W =
[[  3.7   5.7  -0.8   4.9  -0.8   6.4   5.0   0.0  -0.8  -0.7  -1.7   6.3
   15.8   9.4  -0.9]
 [  5.4  -5.1   0.0  -2.7  -1.7   4.9 -10.7   5.1   7.4   4.9   6.4   9.2
    0.8   0.6   2.4]
 [ -2.2 -25.9   8.2 -19.8  -6.5  11.6  12.1  -3.1   4.5  -3.4 -12.7  22.0
  -17.8  -4.7  16.7]
 [  3.4   0.8   1.8   0.2   6.1  12.6  -0.6   3.5   0.8  10.6   1.1  12.0
  -10.8   3.2   1.2]
 [  7.0  -0.8 -22.8  -2.4   4.7   1.1  13.4   7.5  10.9 -10.2   5.4  10.1
    9.3  14.6   0.8]
 [  2.9   6.1  -2.3   6.3  -0.3   7.1   4.3  -1.1  -0.9   1.0  -2.4   6.8
   15.4   8.7  -1.3]
 [  7.4 -29.2  -1.0  -0.1   5.6  19.5  -0.9  23.6  10.1  19.7 -13.6  29.0
   28.1  -7.7  -3.9]
 [ -6.1   9.5  10.7  10.3   8.2  -0.5   1.0   4.3   7.0  10.3   8.1   4.6
   -4.8  -2.4  11.8]
 [ 12.0 -27.2   4.2  -2.2   0.2  15.8   5.3  17.4  -2.2  15.8 -21.4  30.6
    8.7 -12.5   5.4]
 [  7.0 -26.5   7.6 -11.4  -5.6  12.2  10.5   4.5  -3.2   5.1 -20.1  26.7
   -9.7  -9.9  14.4]
 [  6.1  -4.9  -0.3  -3.3  -1.5   3.4 -10.7   5.8   7.8   4.0   6.5   7.4
    3.4   1.0   3.2]
 [ -3.1 -26.2   7.4 -20.7  -6.5  11.5  12.2  -4.3   6.2  -4.2 -11.9  20.9
  -17.4  -3.6  17.3]]
Rows and columns are counted from 1.
row 1 col 1	3.7
row 5 col 3	-22.8
row 1 col 13	15.8
row 11 col 1	6.1
row 2 col 15	2.4
row 9 col 8	17.4
row 9 col 14	-12.5
row 4 col 8	3.5
row 3 col 2	-25.9
row 8 col 2	9.5
row 3 col 3	8.2
row 2 col 2	-5.1
row 10 col 2	-26.5
row 9 col 4	-2.2
row 9 col 3	4.2
row 4 col 13	-10.8
row 2 col 6	4.9
row 5 col 12	10.1
row 4 col 5	6.1
row 3 col 4	-19.8
row 1 col 9	-0.8
row 9 col 6	15.8
row 10 col 7	10.5
row 5 col 11	5.4
row 2 col 8	5.1
row 12 col 14	-3.6
row 1 col 4	4.9
row 5 col 6	1.1
row 2 col 9	7.4
row 5 col 10	-10.2
row 7 col 4	-0.1
row 12 col 13	-17.4
row 11 col 15	3.2
row 11 col 12	7.4
row 6 col 5	-0.3
row 10 col 10	5.1
row 5 col 9	10.9

a =
[[  4   0   3   4   8]
 [ 28 -21 -24 -27 -23]
 [ 11   1   1   2   0]
 [ 29  -1  -2  -3   5]
 [  0 -21 -24 -25 -30]
 [ 45 -34 -35 -38 -21]
 [ 11 -23 -27 -31 -30]
 [  6  39  37  38  35]
 [ 18 -35 -36 -37 -34]
 [-14  -6  -7  -7 -20]
 [ 39   7   7   6  19]
 [-12   8   8  10   0]
 [ 29  -7  -9 -10  -7]
 [ 38 -38 -40 -44 -36]
 [  5  25  23  23  21]]
Rows and columns are counted from 1.
(1, 1) => 4
(5, 4) => -25
(14, 5) => -36
(15, 3) => 23
(2, 5) => -23
(13, 1) => 29
(4, 4) => -3
(11, 4) => 6
(7, 2) => -23
(6, 2) => -34
(3, 2) => 1
(1, 3) => 3
(13, 5) => -7
(7, 1) => 11
(15, 2) => 25
(14, 4) => -44
(2, 3) => -24
(13, 2) => -7
(4, 2) => -1
(10, 5) => -20
(6, 4) => -38
(2, 1) => 28
(12, 4) => 10
(1, 5) => 8
(13, 4) => -10
(15, 4) => 23
(10, 1) => -14
(8, 2) => 39
(3, 4) => 2
(10, 2) => -6
(10, 4) => -7
(3, 5) => 0
(4, 1) => 29
(5, 2) => -21
(15, 1) => 5

X =
[[  9  11  11 -10  -2   3 -16  11   7  -5  20   9  29 -29 -18 -13]
 [ 21 -15  -1  -3   1  12   6   8  10 -16  -3   4   9 -15  -6  13]
 [  4  15   3 -24 -12  12   8   8  28 -21   3 -10  33  -2 -13 -11]
 [ 19   4  20 -19 -17  35 -14  20  -1  -9  11 -17  28 -13 -12 -16]
 [  6   1  29  -2  -3   4 -20  12   1 -45  22   5  23 -31 -20 -17]
 [ 17   6   5 -20   9  28  -8  18   1 -10   6  -5  15 -31  -6  -9]
 [ 12   0  29  -8   7   4   2  14  16  -4   6   6  25 -17 -16 -11]
 [ 15  -5  13 -10  19  24   0  18   8 -16   7  -6  16 -30 -20  -1]
 [ 15   7  12 -22 -11  25 -16  39   5  -9  10  -8  17 -15  -2 -19]]
Rows and columns are counted from 1.
(1, 1) = 9
(7, 2) = 0
(1, 16) = -13
(3, 5) = -12
(6, 16) = -9
(9, 3) = 12
(8, 6) = 24
(6, 8) = 18
(8, 1) = 15
(7, 11) = 6
(8, 5) = 19
(2, 6) = 12
(1, 11) = 20
(8, 15) = -20
(4, 5) = -17
(4, 10) = -9
(7, 3) = 29
(3, 13) = 33
(9, 8) = 39
(8, 2) = -5
(4, 1) = 19
(5, 15) = -20
(5, 1) = 6
(1, 2) = 11
(2, 15) = -6
(6, 12) = -5
(4, 11) = 11
(9, 15) = -2
(8, 8) = 18
(4, 12) = -17
(1, 10) = -5
(3, 6) = 12
(3, 12) = -10

data =
-32,-41,-26,-24,-23,-32,24,22
5,0,-7,-4,-5,0,-2,2
-42,-48,-24,-31,-38,-42,36,33
41,46,-20,-30,-36,-26,-26,-29
3,0,-3,-2,-3,0,-2,1
4,1,-7,-5,-5,1,-4,2
Rows and columns are counted from 1.
(1, 1): -32
(1, 8): 22
(4, 2): 46
(4, 3): -20
(4, 8): -29
(6, 4): -5
(1, 7): 24
(6, 7): -4
(3, 1): -42
(2, 4): -4
(5, 3): -3
(4, 5): -36
(5, 8): 1
(6, 2): 1
(2, 8): 2
(5, 7): -2
(5, 5): -3
(1, 3): -26
(6, 8): 2
